Named turns come first, each shown by rows before and after it. Which turns, in which order, take the first row of each pair that follows to the second? Write the first one first, as in the answered first pair.
fudo (before |-> after):
-13 57 -223 5 -44 190 -379 67 129 98 -119 86 |-> 118 90 -112 -153 85 290 -15 147 58 7 -70 -332
187 -125 166 -158 -322 12 -71 -239 -18 54 28 282 |-> 313 -61 56 -260 -322 26 111 -173 -4 160 80 30
-196 90 -173 238 228 -57 -253 303 -238 11 -3 261 |-> -5 173 -333 83 239 -33 37 401 -225 159 69 -131
26 59 24 177 176 207 -68 53 1 -124 -153 -218 |-> -28 55 -70 248 90 142 -259 29 51 -36 -172 -7
sol (before |-> after):
23 0 0 -66 41 93 -101 19 16 -22 -50 -73 |-> 43 -17 -69 -18 25 -91 46 24 -18 108 53 -10
-40 -83 -134 133 119 4 -195 86 -27 -27 -34 55 |-> 105 -39 -210 -5 -40 66 -189 24 23 114 -29 -21
-184 -74 -2 243 147 -125 -122 32 -71 -11 -1 189 |-> 76 30 -59 -69 -145 206 -280 -91 61 90 -108 -38
sef (before |-> after):
162 -86 -118 -128 -47 76 167 66 74 110 -60 -119 |-> 79 -171 112 -70 49 16 285 20 -26 -48 -21 -12
77 70 -192 -18 -60 -53 63 44 108 159 29 -122 |-> 111 -9 149 -119 -79 42 184 -110 14 -36 29 -98
-101 69 190 -163 64 310 42 -77 -111 -256 -142 124 |-> -292 92 -125 113 249 47 -25 146 -83 -128 -103 239
tib (before |-> after):
115 -40 -146 -29 -138 -73 90 -35 138 279 180 15 |-> 139 -28 -22 -93 -18 23 256 24 90 136 174 -207
-143 -31 -15 168 61 -75 -228 43 65 -84 -85 191 |-> -119 2 -168 195 96 -187 -98 132 62 43 -18 91
-11 8 -124 52 -74 -24 -179 52 66 39 -44 33 |-> 12 34 -173 42 -8 -60 -52 124 51 61 -6 -97
Then:
(two turns a pair)
-123 -84 208 0 149 -274 356 -50 -87 -135 142 100 |-> -85 -28 -141 20 -115 -359 32 -102 63 199 119 327 -> tib, fudo
154 -9 83 -148 -139 50 172 -141 127 189 -38 -150 |-> 128 -30 142 -148 -194 86 55 -207 142 158 -81 -42 -> tib, tib
22 5 129 16 -8 -47 19 81 -56 -177 -63 -137 |-> 35 17 16 14 -166 -46 -193 16 24 -44 -101 18 -> fudo, sef
38 -183 216 -51 -259 -186 407 -181 -34 241 152 20 |-> -289 -229 263 200 -141 -54 -185 -146 40 -29 -73 374 -> sol, tib
-6 8 68 74 41 3 -57 71 -35 -95 -61 -15 |-> 32 40 -74 67 -37 -39 -97 74 8 40 -53 8 -> fudo, sol
164 113 -218 -82 -254 27 138 -82 163 183 -182 8 |-> 61 151 -320 0 -118 88 -16 50 207 110 -258 -47 -> sol, sef
-15 37 101 -20 -5 -24 -35 -70 -29 10 116 215 |-> 20 73 -30 -32 -47 -37 -65 -41 22 112 117 184 -> sol, tib
101 36 192 -112 -19 137 98 -71 -24 38 34 -43 |-> 50 73 121 -82 11 234 -83 -13 30 0 -44 -75 -> sef, sol
18 171 -35 3 25 222 -152 22 129 -82 49 -196 |-> 6 170 -134 56 -56 141 -248 -2 158 36 64 -53 -> tib, tib
-135 -100 21 229 222 -410 297 33 -119 37 196 234 |-> 51 99 -140 -102 -149 309 -504 -68 211 8 -201 6 -> sol, fudo
21 -84 358 6 270 110 247 -29 -137 -347 13 -143 |-> -175 -26 -216 303 137 -113 -347 67 71 14 -61 313 -> tib, sef
19 34 -55 -11 107 -127 232 43 -34 -74 96 -30 |-> -11 38 40 -66 -3 127 -140 -61 42 -213 -77 76 -> sol, tib
-22 99 -121 119 5 1 -307 -42 -89 148 -62 265 |-> 199 177 -113 -111 75 115 109 57 -132 158 8 -261 -> sol, fudo
165 -6 206 14 8 -49 -55 -134 -33 -188 -65 -4 |-> 243 9 105 -6 -83 -170 37 -168 -32 -17 9 35 -> sol, tib
2 -5 166 7 121 -73 65 112 -9 -22 -40 97 |-> 14 62 -31 0 96 -11 -85 190 90 63 -92 18 -> sef, sol
59 64 -74 -9 148 -122 91 99 -84 134 74 34 |-> 123 80 95 -165 72 152 -51 6 -50 -24 -55 -58 -> fudo, sol
193 -12 174 -293 -392 154 120 -288 47 89 18 -55 |-> -101 -157 310 53 -133 -216 245 -228 -120 -34 138 317 -> fudo, sol
-99 -63 -116 212 -13 -110 -113 40 69 10 -109 188 |-> 47 23 -268 76 -95 -24 -65 76 134 144 -113 -50 -> sol, tib
-20 -86 201 -133 100 252 10 36 -69 -114 24 -95 |-> -48 -77 -110 -12 -86 18 -197 -4 23 211 76 231 -> tib, tib
-111 1 4 -21 -18 93 -105 82 13 -162 18 15 |-> -25 -2 65 -112 -109 130 -45 1 -1 -141 34 -5 -> fudo, sef
116 -67 85 -1 -139 73 68 -204 47 110 71 66 |-> 128 -52 25 -6 -83 38 183 -143 40 154 104 -37 -> tib, tib
53 -11 -111 132 -181 41 -321 57 -37 105 -149 340 |-> 19 -19 -95 163 -149 22 -322 75 -58 86 -153 356 -> sol, sol
63 72 -13 -109 78 -93 168 37 -15 40 -55 -23 |-> 91 92 0 -160 44 -15 113 23 11 31 -84 -63 -> sol, sol
95 -21 217 -158 119 124 305 36 -102 -134 86 -323 |-> -138 -61 -158 193 -27 -260 -145 15 1 187 119 358 -> fudo, tib
-3 -75 235 -58 94 51 185 -18 -61 -181 38 -73 |-> 4 -33 -59 -28 -178 10 -215 -96 97 87 -14 204 -> fudo, sef
-125 -50 -197 286 120 -243 -282 117 10 57 -35 268 |-> 239 91 -104 -174 21 238 -69 111 64 -21 -117 -435 -> sol, fudo
52 140 -187 -24 -16 194 -186 105 117 106 -45 -162 |-> -42 61 66 7 -18 252 -309 -14 74 -92 -99 49 -> fudo, tib
76 -16 334 -107 66 133 135 -98 -98 -175 -14 -87 |-> -10 -14 42 56 -130 -59 -225 -158 13 107 -18 343 -> fudo, sol
-57 -193 269 -56 5 -91 142 -40 -77 -265 40 213 |-> -77 -39 -220 33 199 -163 171 304 26 -61 55 -129 -> sef, tib
-3 100 78 48 120 77 184 124 -11 11 37 -149 |-> 116 87 100 -56 -101 44 192 -34 -5 155 74 -24 -> tib, sol
27 20 102 -37 156 124 298 160 -42 -150 -15 -345 |-> -14 30 -151 24 -258 107 -343 -46 146 124 -132 200 -> tib, fudo
-80 70 -181 91 -128 81 -276 -28 182 175 -42 170 |-> 49 104 -125 -15 78 51 269 114 71 130 89 -308 -> sol, fudo
-88 -105 174 68 166 -130 279 23 -188 -180 71 22 |-> -131 -133 134 122 -1 -167 7 -93 -129 -92 37 341 -> tib, tib
101 -4 -155 -75 -104 57 -181 24 23 172 -4 -49 |-> 84 -128 182 -65 -60 -58 79 -102 -130 26 86 89 -> sef, sol
-6 -1 3 -27 241 110 175 139 15 -192 32 -319 |-> -107 -67 5 48 -69 95 -349 -104 117 -115 -64 257 -> tib, tib
185 -123 100 -73 -26 -65 124 -109 -73 8 0 -46 |-> 68 -97 72 -15 76 102 -140 -18 -11 -151 -137 -87 -> sef, sol
-40 96 18 -38 -138 32 13 78 98 60 -86 237 |-> -103 86 66 22 61 -5 194 193 33 -45 -49 102 -> fudo, sol
-57 -4 118 -57 72 9 123 137 -56 -160 12 16 |-> -17 87 -130 -76 7 63 -27 207 52 -20 -33 -73 -> sef, sol
